Rows swapped in pairs by one turn or mirror: which row each one swaps with
z352: [-3 -2  1 -7 12  3 -3  8  6 -3  0  3  3 -9  8 -1 14 -6  6  2 -4 -1 -6  2
 -2  0 -6]
z537: [  6  -1 -11   7   2  -2  -5   4   3  -9 -16   4  -1   4   8   6   5   9
  12   0  -6   2  -7   3   1 -14  -3]
z305: [  5  -1   6  15   4 -10  -4   8   4  -5   0  -3  -1   3  -5 -12  -9  -4
  11   5   0   7  -8   0  -4   5  10]
z330: [-1 12  7  5  7  0 -9  5 10 -2 -2 -6  8  1  8 11 -2 -1  1  9 -6 -5  1  1
 -5  5  2]
z590: [ -1 -11  -2  -2   2   3   2   3   4  -1  -2   1   1  -4   8  18 -21   2
   6  -4   0  -4  -1   1  -2  -5  -5]
z935: [ -2  -6   2  -2   3   0  -7  18  13  -4   9  -6  -2   7   5   8  -2  -6
  -1  -5 -13   0   0  -1  -6  10  -8]
z515: [ -3   6 -12   8   3  -3  -7   2   8  -2  -6   2   4 -12  14  13   2 -11
   5  -5 -11   0 -10   0  -7  -2  -3]
z239: [ -2  -7   0   6  13  -1   1  19  -1  -2  10  -4   0   9   1  -6 -10 -11
  -6   6  -5   6   5   3   2   3   5]
z3: [  1  -7 -17  13   4  -3   2   7   4  -3   1  -1   0   5   4   0 -24  -4
  12   1  -2  21  -2   0   4   2   2]
z446: [  8   9 -18   3   0  -6  -2   7   6  -3  -1  -3   9  -3   5 -11 -10   2
  12  -4  -7  11  -1   3   5  -7   5]
z284: [  5  -1  -6  11  -5   3  -1  19   9   1  -6  -1  -3  -5   7  -9   2  -2
   6   9 -10   4   0   5   7  -5  -4]
z154: [  4   2  -1   0   3   2   0   5   5  -3 -11   6   1   5   7  22  -1  -2
  11  -6  -2   8 -12  -2  -6  -6  -5]
z879: [  1  -8  -5   6   3  -6 -12   1   8 -14   0   2   5   4   3   5   7 -11
  12  -2   2  -2 -14   8  -8  -4   0]
z870: [  3 -18  -6  12  -1  -3  -2   6   7   1   0  -3  -1   2   1   1  -2  -9
   2  -6  -9   7  -4   3   9  -1 -19]
z436: [ -1  -8 -13  12   5   9  -1   8   5  -3   1  -2   4  16   2   8  -6  -8
  -4  10  -1  14  -7   8  -1   4  13]
z669: [ 2  4 -7  3  9 -4  1 -4 22  1  3  1  8 -1  0 -2 -7 -5  0  1  1 12  5  5
 -4 13  4]
z464: [ -4 -18   5   6  -1  -4  -9   3   6  -6  -2  -3  -5  10   1  15   2   3
   2  -6  -2  -4  -4   2   1   3  -4]
z608: [ 7 -2 -6  3  9 -4  0  3  1  3  1 -6 10  2  1  9 -3 -1 -1 -7 -2 17 -9  2
 -5  9 18]
z889: [  1  -6  -8  -3   5   1 -10   1   6  -3   3   3   1   8   1   6  -3  -1
  -7  -4  -9  19   2  -1  -8  12 -10]
z277: [ -6  -8 -13   7  -5   6  -4   0  10  -5  -7   6  -8   3   8  -8 -10   4
   7   0  -6  -1   6   1  10  -5  -2]
z971: [ -7  -6  -6   1   1  -7  -4  -6  21 -10 -12   4   2  -2   7   3  -2  -1
  18   2 -10   5  -4   4   3  -5  -4]
z499: [ -1   8  -2  -1   2  -2  -7   5  11  -4  -3  -5   8   1   4  15   5   1
   7  -9  -5  -2   1   3 -10 -10  -3]
z693: [  1  -4   3   9   7   4  -1   6  -9   0   3  -4  -6   0   9   1 -10 -16
  -3  -7 -12   2 -14   0   4   2   2]
z587: [  1   0 -10   2  10  -4  -1   0   7  -3   0   2   2   1  11 -21 -13  -2
  -2   4   1  -4  -4   0  -2   1   2]
z514: [ 1 -3  2  1  0 -9  1  8  6 -2 -2  2 -3 -6 13 16  8 -5 15  4 -3  4 -6  1
 -4  2  8]
z744: [ -2 -14  -5   2  -2  -3 -13   2  -1  -7  -3   4  -8  -7   4  -6  -1   0
  10   2   3   1  -3  -1   1 -10  -8]
z976: [ -8  -5 -13   3  -3   0   0  -1  10  -1   4  -1   0   2   0  -4  -8 -18
  -8  -4  -3   3   8   8   7   7   7]
z339: [ -8   5  -8  14   1  -5   0   8   8  -3   4  -1  -3  16   5   8 -21 -13
  -6   2  -8   2  -4   0   3   3   2]
z560: [ -2 -10   0   0  -5 -10  -4   2   7  -5   1   2  10  -5  -8   8  -3 -17
  -1  -5  -1   7   2   1   9   6   2]
z418: [  7   8 -15   3  11  -6   0   5   5  -9   0   4  -7  15   3  14  -1   4
   8  -7  -5  10  -5   3  -7   2   2]
z219: [  4  -1  -9   9   3  -5  -2   5   9  -4   1  -2   2  17   4 -16 -11  10
   2  -5  -3  -1   0   2  -3  -5  -5]
z419: [  4   3  -9   6  13   9  -3   6  -4   0  14   6   0   7  12   6 -11  -1
   1   2  -6   7 -13   4  -7  -3   2]
z400: [-5 -3  2 -1 -4 -4 -1  2 18  0  3 -6 11  6  3 -5 -7  7  1  6  3  6 -7 -5
  7  3 -3]
z495: [ -4  -6  -9   5   2   8   5   6  -2   3   5  -4  -6  10   3   8 -16 -12
  -7 -13  -3   4  -3  -1   3  -2  10]
z34: [ -4  -1  -2   4  15  -4   7   7   1  -4   0   3   9  -7   1   8  -1 -13
 -10  -9  -1   6  -2  -4   4   5   4]
z303: [  2   7 -15   3   1  -2  -9   6   5  -3   0  -2   5   3   2   0   7  -5
   2  -7  -4  10   1   3  -2   1 -19]
z410: [ -6 -10 -10  -1   2   0 -15   5   0   1  -5 -13  -2  -2  -1  -3  -7   0
  -1   4 -10   3  -2   3   9  -4 -12]
z875: [  1  -6 -15  16   5   1   0   9   2  -2  -3  -1  -3  -1   9 -15  -6  -1
   4 -10  -8  19   0   3  -4  -5  -2]
z884: [  9   3   5  -1   7  -2   4   7  11  -1 -10  -3   0   7   1   9 -13  -7
   8  -9 -12  13  -2  -5  -4  -9   9]
z510: [ -1   0  -1  -5  -1 -11   4   7  12  -2  -5  -4   4   9   4   0  12  -7
   7   9  -3  10   5   0   0  -3   9]
z595: [  0 -19 -12   0   4  -4   2   5 -10  -4   7   0  -7   3  12  -2  -5  -4
   1  -1   3   7  -1   6  -7   0  -4]
z844: [  3  -6 -11   8  -7   7   7   6  10   5  -7   1   4 -11   6  -6   2   0
   7  -4  -3   2  -1   7   6  -3  10]
z918: [  0   5   4   8   9  -5   7  -1   5   4  -5  -1  -1   8   4   2 -12 -19
   2  -6  -7  13  -9  -2  -5  -3   9]
z877: [ 0  2 -8 -4  2 -2 -1  7  7  1  1 -3  2  5  0 -8 -9  2  0 13 -7 18  0  3
  3 -4 15]
z964: [-1 11 -4 -3  6 -3 -9  0  7 -3 -4 -2 -8 -6 -7 -8 -7 -6  2 -1  1 12  1  4
  3  6  9]
z949: [  3  -3 -21   3   0  -4  -5   2   7  -3  -3   0  -3  -4  10   1  10  -3
   5 -11  -4 -11  -1   3  -1  -2   1]
z767: [-12  -1  -7   1  -7  -4   2   3  20  -3   1  -1   8   2   5  -9  -5   2
   9   3   2  -3  -1   4   9   1   1]
z649: [ -3 -12  -5   5  13 -12   3   5  -5  -3   2  -3  -2  17  13   8 -13  -3
  -3   4  -8   6  -4  -3  -4   1   4]
z30: [ -4 -16 -17   4   1  -6  -1   2   6  -1  -2  -4   2   3   4  17  -4 -11
   7  -3  -7  -8   0   2   8  -2  12]
z17: [  7  -8 -11  10   6   3   3   5   7  -3   2   1  -1  15   5  13 -11   2
   3  14  -9  14   1   1  10  -1   5]
z89: [ -5  -5   1   7  -1   1  -3   4   7   4   0  -4   3  -3  12  17 -10  -2
   6   5  -3  -3  -3   7  -8  -2 -14]
z125: [  3 -13  -2  15   1   0  -5   4   5  -4  -3   0  -5 -12   5  -9  -4  -2
   0 -10  -6  17   0   3  -6  -3   2]
z53: [  0 -12  -3   3   3  -4  -1   5   5   0   0  -3   4  10   4  15 -24 -11
   1  -4  -6   2  -1   4  -7  -4  15]
z285: [  3   6 -21   8   0  -6   4  13   6  -1   4  -4  -4  16   2  -1  -5  -1
  -7  -2  -6   2   3   4   8   1   8]
z736: [ -4 -14  -3   7   5   7  -2  -1   4   2  -6  -2   3  -4   8  -2   0   9
   2  13 -10   3 -12   5   0   4  -3]
z859: [  4  -7 -15   2  -2  -1  -1   5   5  -1   2  -2  -2   9   6  -2 -21  -2
   9   2  -1   1  -3   5   0   0  22]
z331: [ 11 -10  -7   2   7 -10  -7  -8   8 -11   3   4   1  -5   8   5  -1  -7
  19  -3  -5   0  -7   2  -2  -4   5]
z336: [ -4  -3   4  10   4   0  -7   5  11  -3   0   3   6   4   6   9   3 -15
   7   6  -8  -8  -1  -3   5 -12  12]

z53 is swapped with z154
z352 is swapped with z239
z510 is swapped with z595
z964 is swapped with z410
z587 is swapped with z284
z400 is swapped with z125

Rows swapped in pairs by one turn or mirror: which row each one swaps with
z505: [-10   2   6  -6  -2 -11   3   5 -12   4 -11   4   2  -7   4  -2   5  -8
  -8   0]
z69: [-4 -1  5 -2 -5  0 -6  1  3 -5 -7  7  3 -6 -6 -5 -3  4 11 12]
z907: [ 8  5  9 -1 -7  1 -9  5  3  0 -6  9 -5 -7 -2  0  0  0 10 12]
z338: [ -1  -6   4  -4   0   5  -8   1  -1 -15  -3   6  -6  -9 -11   4  -3  -4
   4   7]
z598: [  2  -1  11  -8  -4   3   1   4   7  -5   1   4   1 -11 -10  -4  -7   2
   8  11]
z177: [11  0 -2 -4 12  2  9 14  7  4  3  1  4  5 -3  2  0  3 11 -4]
z218: [-5 -8  1 -2  1 10 -8  9  7 -4  5  4  0 -8 -3 -2 -3 -3  1 11]
z524: [ 3 16 -5  5  5  0  6 -8 -7  3 -2  6 -2  8  2  8  6 -6 -6 -1]
z729: [ -5  -3   7  -3  -2   8 -12  -2   2  -1  -4  -1  -8  -5  -6   0   0  -1
   5  12]
z127: [  9  -4  -2  -5  11   5   6   8   3   6  10  -3   0   5 -10  -3   2   4
   6   4]
z897: [ 3 12 -9  2  2  8 11 -9 -7 -7  3  9  0  7  1  6  1 -6 -2 -3]
z737: [  2  11  -6   8   4   3  11  -2  -7  -5   4   3  -4   5   5   3   3  -2
 -10  -7]
z295: [ -3  -1   9  -5   7  -4  -2   7  -4 -10  -2   2  -4  -6  -6   2   0   4
  17  12]
z674: [ 4  8 -5 -3  5 12  9 -9 -9 -1  6 11 -2  7  2  8  4 -3 -8 -2]
z511: [ -1  -2  16  -6   3  -9   3   3  -9  -2  -7   5   3  -8   7  -3   8  -4
  -2 -11]
z761: [ -6   2   8  -5   4  -7   1   3  -2   3 -15   2   4 -14   6   2   2 -12
   0  -6]
z351: [-3 -3 10  1 -1  3 -9 -1 -6 -6 -4  3 -5 -9 -5 -8 -4  4  5 11]
z224: [  4   3  -4   5   4   3   6  -7  -8  -5   4   7  -3  11   1   7   5  -8
 -11  -2]
z165: [ -8  -8   3   1   0   2  -3  -5 -11  -7  -4  11  -6  -3  -4   4  -5   6
   4   9]
z150: [ -3 -12   6  -4   3  -7   5   9  -4  -2  -6   2   1 -13   1  -3   2  -9
  -5  -9]
z289: [ -8   1   5  -3  -4  10 -11   2   2  -6  -3   0  -6  -6  -4  -1   3  -1
   9   6]
z465: [  0   5  -2   1   9   4   7  -6 -10  -6   5   6  -6  11   1   8   4   0
 -13  -2]
z654: [ -2  -8   7  -1  -4   8 -12  -4  -3  -5  -3   5  -7  -8  -3   2  -3   1
   7   2]
z46: [-6  0  2 -3 -5  7  2  1 -3 -3 -3 -2 -4 -8 -7 -5  3 -3 19  7]
z134: [ 7  7 -4  5  3 10  9 -5 -6 -6  1 10 -3 12  3  6  4 -2 -7 -5]
z625: [-11   3  11  -4   2  -6   3   5  -2   6  -5   7  -2  -6   8  -7   6  -8
 -12   3]
z116: [ 11   1   1 -10  15   6   5  12   3   6   4  -2   5   8  -5   1   5   3
   2  -2]
z564: [12 -4  0 -6 13  0  4 10  8  4  6 -1  6  6 -7 -1  2 -2  7  2]
z299: [12 -2  1 -5 14 10  7  9  4  5  6 -1  4  4 -8 -1  4  2  9  3]
z368: [ 10  -1   0 -11  13   3  11   6   1   7   6  -5   5   4  -7  -3   4   7
   1   1]
z766: [ 12  -1  -2 -12  11   7   9   9   2   9   8   3   5   2  -4   0   2   4
   6  -3]
z73: [ 2  8 -7 -1 -1  4 12 -6 -7 -4  6  9  0  7 -1  7  8 -8 -7 -9]
z920: [ 6  0 -2 -3 -2  1 -6  3  2 -1 -8  4  4 -9 -4 -4 -1  3 11 16]
z777: [ -8  -6   3  -9  10  -8   7  12  -4   7 -10   6   4 -11   2   4  -1  -7
   6  -3]
z248: [-12  -3   1   2   0  -8  10   1  -6  -3  -8   1  -4  -8   8   6   6  -4
  -3  -3]
z944: [  0  10  -8   1   1  -1  13  -4  -6  -2   6   6  -2   8  -1   4   6  -3
 -13  -3]
z45: [ -1  -1  14  -2   4  -8   2   3  -7   1  -9   9   2  -8  10  -6   5 -12
  -1  -6]
z396: [ 8  4  2 -2 12  0  6  6  5  9  5 -1  4  6 -4 -9  3  9  6  3]
z568: [12  5 -2 -8  7 -1  9  8  6  2  8  4  5  5 -9 -1  2  6  9  2]
z815: [  7  -5  11  -3   0  -8   0   5 -10  -1  -4  11   4  -9   6   8   4  -9
 -10  -3]
z6: [ 10  -1   0 -11   8   3   7   6   4   3  12   1   5   6 -11  -3   5   6
   7  -2]
z227: [13  7  2 -6 14  2  5  9  6  1  4 -4  4  4 -9  4  0  8  6  1]
z220: [ -6   3   4  -3   4  -8   4  -2 -10   0 -10   6   6  -7   7  -5   5  -6
 -14   5]
z38: [ -6   1  14 -10   3  -7  11  -7 -11  -3  -8   2   1  -8  -1   1  11  -6
  -1  -3]
z771: [ -3   2   8  -5  -6  -6  10   2 -12  -1  -3   4  -2 -11   4   2   0 -13
 -11  -3]
z55: [  4   6  -3   3   6   8  11  -7 -11  -2   2   7  -2   7   3   8   9  -8
  -9  -4]
z836: [ -7  -5  11 -10   8  -4  -2   5  -7   2  -5   5   2 -11   6  -1   2 -12
  -1 -10]
z257: [  4   6  -3   3   7   1  12  -7  -7  -3   2  12   0   7   2  10   5 -10
  -7  -6]

z38 is swapped with z46
z69 is swapped with z505
z771 is swapped with z598
z220 is swapped with z920
z836 is swapped with z654
z564 is swapped with z224
z55 is swapped with z299

